In the data rows, the value 128 means zero.
Here is a table of points, one per row:
[120 136 136 141 127 137 128 122 136 148 163 126 137 132 150 126 145 136 145 140 144 140 151  96 153 151 145 136 173 157 137 130  62   2   0   0  44  90 166 179 156 128 129 135 128 139 128 128]
[121 129 116 135 125 132 157 116 117 143 152 147 124 136 140 123 124 124 122 172 168 133 173 173 170 157 151 126  21 158 148 129 142 151 164 159 157 178 198 178 170 121 132 139 130 138 141 124]
[135 120 126 132 137 131 138 123 130 143  12 138 123 134 142 132 139 126  71   0   0 141 160 176 175 157 142 127  25  30 151 140 140 150 169 163 164 175 187 178 149 130 135 135 124 117 136 129]
[132 144 124 124 130 139  59 118 128 141 155 135 120 137 137 129 125 127 128 172 156 126  26  23  30 125 147 132 160 143  71 111 131 143 165 153 163 130 116 139 146 120 118 119 118 135 120 134]
[137 122 112 131 131 132 161 125 126 144 149 137 132 133 147 136 120 122 140 150 144 147 111  92 138 146 139 138 165 159 149 130  44   0   2   0  31  97 188 187 149 125 123 131 135 129 130 122]
[129 125 143 125 137 130 133 131 133 161 161 144 130 131  68 123 140 127 125 160 150 127 174 161 191 158 146 135 175 162 140 131 153 157 147 151  90  55  45  37  61 129 136 124 123 140 130 123]
[125 127 117 123 124 114  46 124 133 139 153 141 106 136 131 136 134 129 140 173 154 137  27  33  30 109 150 139 165 151  73 113 142 137   1 147 150 142 102 172 150 122 130 122 132 134 136 116]
[134 119 124 116 125 127 151 125 132 146 162 148 134  96  86 131 123 147 125 152 152 145 184 168 172 170 145 137 160 151 143 127 145 162 162 152 106  57  51  43  57 126 116 133 133 136 125 135]
[132 122 122 135 126 122  65 132 132 139 161 138 121 136 149 125 138 125 122 156 145 138  18  24  23 108 132 125 172 150  59  91 145 151 173 158 155 140 116 167 159 120 115 124 135 129 121 127]
[126 118 130 133 133 137 143 138 121 135 162 135 123 129 118 131 133 131 135 158 145 136 173 172 178 164 142 130 165 151 133 137 142 152 156 147 140  64  50  47  90 131 127 135 150 125 130 147]
[122 125 134 120 134 109  73 124 124 154 163 138 139 145 150 121 127 128 143 162 140 141  52  33  54 131 133 127 170 142  96 138 135   0   7   0 164 105 118 147 152 143 118 122 139 133 140 125]
[129 124 126 141 124 125 153 120 124  39   1  75 133 135 146 123 130 134 132   8   0  43 180 179 183   0 123 130  50  94 143 125 136 153 149 145 159 176 185 162 158 137 128 128 132 117 140 124]
[133 143 130 125 138 150 148 131 132 154 162 133 127 108  83 133 131 126 140 162 152 136 161 177 171 156 142 126 169 144 149 123 132 162 166 154 118  63  53  54  59 139 128 120 136 118 116 124]
[128 120 131 132 121 128  98 134 122 144 161 126 140 140 136 128 128 141 130 152 152 160  74  46  82 151 133 131 164 161 115 133  76   1   4   0  25 128 139 174 154 130 133 119 129 138 125 131]
[124 126 121 127 140 139 150 130 137  42  11  65 131 137 148 114 133 125  81   4   0   5 173 164 172 168 139 143  17  47 147 142 131 144 155 161 170 174 194 175 151 110 122 124 141 127 144 134]
[127 133 112 141 121 115 156 134 123 141 151 136 120 130 130 138 141 138 144 163 138 154 172  44 168 148 132 138 172 154 144 131 129 154 151 157 163 172 189 169 163 124 126 128 127 141 114 128]
[140 120 116 116 136 126 125 113 117 132 154 141 129 136 144 122 137 113 135 161 157 146  94  62  98 150 134 143 169 165 133 131  50   0  10   0  27 106 154 175 158 127 123 139 133 125 122 125]
[135 124 137 135 136 130 146 129 130  37   0  62 131 125 142 134 126 130 126   0   0  36 180 169 181 169 131 126  34  69 141 132 141 159 154 153 161 168 195 182 156 130 130 137 134 132 131 133]
[130 131 135 131 122 136 144 132 122 149 163 135 130 128  72 121 134 126 121 169 156 147 153 170 178 150 135 147 164 150 146 128 140 155 147 162 151  61  42  39  52 126 127 133 138 121 128 138]
[128 127 132 124 127 134 149 125 121  83  21 129 127 135 134 132 126 114 135  70 109 110  88 149  71   0  52 134 103 149 137 136 138 147 160 147 178 171 194 169 150 117 126 127 133 122 118 122]
[130 125 124 127 128 124 135 131 138 141 162 142 124 140 141 128 124 137 124 156 146 157  95  80 108 151 141 126 163 150 142 125  50   0   0   5  14 127 170 180 158 134 138 131 132 126 122 124]
[114 126 138 129 124 121 147 126 111 149 148 131 134 124 154 127 134 133 125   1 150 148 167 179 169 145 138  99  22  16 133 137 143 153 148 154 164 175 188 172 157 124 133 119 103 138 136 124]
[119 128 135 128 125 127 143 123 131 129  39 141 133 130 149 112 112 120 127  79 124 126 105 139  68   2  45 127 126 162 142 131 142 147 145 152 153 184 188 168 161 129 122 127 130 119 126 126]
[119 126 138 136 137 138 142 125 138 131 156 131 151  99  73 123 128 138 119 159 147 146 166 175 165 152 142 121 160 145 143 129 142 143 147 148 102  67  58  46  81 136 132 124 128 131 115 128]
[132 130 147 141 122 128 150 142 137  31   5  75 125 135 143 140 120 110 122   2  32  57  86 168  70   0  47 120  69 113 157 140 142 153 155 151 142 183 195 177 154 131 126 133 133 126 120 119]
[122 125 133 136 121 126 141 123 126 137 150 128 123 138 130 123 116 126 117 151 142 131 173 171 173 156 125 132  22  12 140 135 142 154 161 151 163 181 187 171 154 118 116 125  82 122 135 132]
[132 136 145 127 129 121  63 133 115 135 153 131 127 131 141 142 128 125 133 161 152 134  45  30  23 119 126 135 163 159  59 117 126 156 156 154 170 127 114 143 152 133 123 126 136 129 129 135]
[141 127 128 115 132 133 150 135 120 137 152 133 118 106  90 127 134 122 135 168 158 143 171 175 174 172 136 125 161 146 145 130 137 158 160 134 105  55  46  44  68 146 131 131 140 131 132 131]
[114 140 125 125 111 132 150 124 124 137 154 132 134 132 159 130 136 120 141 181 146 145 194 173 174 163 143 102  18   0 149 134 139 159 158 165 153 182 188 179 156 130 135 123 133 116 133 130]
[141 119 118 115 113 128  88 120 142 126 162 128 130 118 150 112 129 124 129 166 150 144  48  28  61 162 154 127 165 138  96 132  42   0   0   0  30 139 127 161 153 140 123 131 111 121 119 122]
[119 138 127 129 111 128 140 129 126 135 162 129 123 108  63 125 118 130 126 155 147 136 165 165 181 168 145 117 167 145 136 123 133 145 151 166 104  78  52  46  82 129 131 132 120 121 138 141]
[125 129 137 133 147 122  65 124 140 141 163 134 128 134 145 134 117 119 130 154 153 130   7  39  26 108 135 139 180 164  60 100 131 155 152 157 162 121 109 160 149 134 119 130 137 133 126 120]
[126 121 117 114 129 107  83 122 127 139 167 130 126 122 139 129 124 123 125 152 163 143   0  37  26 162 139 128 168 156  61 134 161 162 138 157 153 181 115 179 142 109 136 132 129 124 128 132]
[139 125 122 135 112 139 129 128 129 138 153 141 122 134 157 129 115 133 125 153 149 147 174 168 162 160 127  68  22  20 143 128 140 152 148 156 153 167 186 166 151 131 136 126 132 125 124 123]
[124 138 119 125 132 135 146 123 122 152 157 147 133 128  92 125 135 133 121 160 139 140 170 168 176 164 148 120 163 163 145 128 140 159 162 139 115  58  50  44  73 124 123 141 122 133 134 141]
[117 124 124 130 124 118 134 140 116 158 153 131 124 142 149 137 119 126 133 157 145 139 170 169 164 149 116 133 165 154 149 133 142 151 150 154 145  70  62  44  91 131 134 138 133 127 142 131]
[126 115 132 139 136 131 157 132 131 139 155 127 137 120 116 134 126 129 119 154 148 130 179 184 177 157 139 132 175 163 147 137 133 145 153 146 119  64  56  41  81 127 127 122 126 119 114 133]
[135 129 124 127 122 145 128 128 122 137 172 139 117 108  62 130 133 132 139 150 146 137 173 181 179 156 140 134 170 152 150 141 133 148 159 156  82  60  56  45  64 121 129 132 137 144 117 121]
[136 129 131 124 139 139 150 138 131 137 155 137 134 131 137 132 124 137 132 146 142 126 176 162 176 148 140 125 166 155 142 135 139 150 152 148 162 179 193  47 143 132 135 122 127 126 127 124]
[124 136 128 117 127 122 133 119 140 152 162 133 127 124 135 128 134 128 131 166 156 141 183 173 174 148 137 131 182 168 152 136 150 149 163 156 160 182  42  39  54 126 132 124 131 127 130 120]
[116 136 131 124 126 124 153 133 131  67   5 112 123 128 144 138 116 140 132   9  64  77 100 148  66   0  41 136  85 140 144 135 130 148 150 149 147 173 190 166 172 125 134 126 122 127 128 120]
[132 136 128 119 128 123 153 136 127 145 152 123 128 119  94 119 134 120 136 172 139 145 172 177 175 159 133 130 175 156 131 124 138 160 161 147  78  55  36  48  64 121 143 114 123 127 139 126]
[139 133 126 135 123 131 150 138 124  86   0 125 129 120 149 130 123 133 137  31  82 101 122 155  81   0  44 130  91 155 138 119 138 157 159 160 158 184 187 176 154 137 133 125 133 127 123 133]
[133 124 129 125 130 124 143 130 136 135 159 127 127 135 146 123 127 124 134 143 152 144 183 177 179 165 145 124  22   0 133 130 137 147 162 156 154 186 186 175 159 131 120 128  77 126 127 142]
[121 127 131 121 136 102  65 130 132 130 163 125 125 135 147 125 123 129 127 161 146 146  11  27  16 106 140 132 165 156  69  88 152 149 153 146 155 130  99 170 148 125 125 125 132 119 120 110]
Along one direction, these points spread out more than along any other. Take the direction at right angles to it along which they spread out most. Then take the direction at right angles to both along which they spread out most. Go by this last direction. How many in every 100 of the points above lie lower along it than each point below? Answers are rounded to whole numbers. More than half of the points above lie lower than the first one.
[121 127 131 121 136 102  65 130 132 130 163 125 125 135 147 125 123 129 127 161 146 146  11  27  16 106 140 132 165 156  69  88 152 149 153 146 155 130  99 170 148 125 125 125 132 119 120 110] 4
[141 119 118 115 113 128  88 120 142 126 162 128 130 118 150 112 129 124 129 166 150 144  48  28  61 162 154 127 165 138  96 132  42   0   0   0  30 139 127 161 153 140 123 131 111 121 119 122] 87
[126 115 132 139 136 131 157 132 131 139 155 127 137 120 116 134 126 129 119 154 148 130 179 184 177 157 139 132 175 163 147 137 133 145 153 146 119  64  56  41  81 127 127 122 126 119 114 133] 58
[121 129 116 135 125 132 157 116 117 143 152 147 124 136 140 123 124 124 122 172 168 133 173 173 170 157 151 126  21 158 148 129 142 151 164 159 157 178 198 178 170 121 132 139 130 138 141 124] 67
[133 124 129 125 130 124 143 130 136 135 159 127 127 135 146 123 127 124 134 143 152 144 183 177 179 165 145 124  22   0 133 130 137 147 162 156 154 186 186 175 159 131 120 128  77 126 127 142] 84
[126 121 117 114 129 107  83 122 127 139 167 130 126 122 139 129 124 123 125 152 163 143   0  37  26 162 139 128 168 156  61 134 161 162 138 157 153 181 115 179 142 109 136 132 129 124 128 132] 9
[136 129 131 124 139 139 150 138 131 137 155 137 134 131 137 132 124 137 132 146 142 126 176 162 176 148 140 125 166 155 142 135 139 150 152 148 162 179 193  47 143 132 135 122 127 126 127 124] 60
[117 124 124 130 124 118 134 140 116 158 153 131 124 142 149 137 119 126 133 157 145 139 170 169 164 149 116 133 165 154 149 133 142 151 150 154 145  70  62  44  91 131 134 138 133 127 142 131] 31
[139 133 126 135 123 131 150 138 124  86   0 125 129 120 149 130 123 133 137  31  82 101 122 155  81   0  44 130  91 155 138 119 138 157 159 160 158 184 187 176 154 137 133 125 133 127 123 133] 20
[124 136 128 117 127 122 133 119 140 152 162 133 127 124 135 128 134 128 131 166 156 141 183 173 174 148 137 131 182 168 152 136 150 149 163 156 160 182  42  39  54 126 132 124 131 127 130 120] 27
[122 125 134 120 134 109  73 124 124 154 163 138 139 145 150 121 127 128 143 162 140 141  52  33  54 131 133 127 170 142  96 138 135   0   7   0 164 105 118 147 152 143 118 122 139 133 140 125] 62
[120 136 136 141 127 137 128 122 136 148 163 126 137 132 150 126 145 136 145 140 144 140 151  96 153 151 145 136 173 157 137 130  62   2   0   0  44  90 166 179 156 128 129 135 128 139 128 128] 98
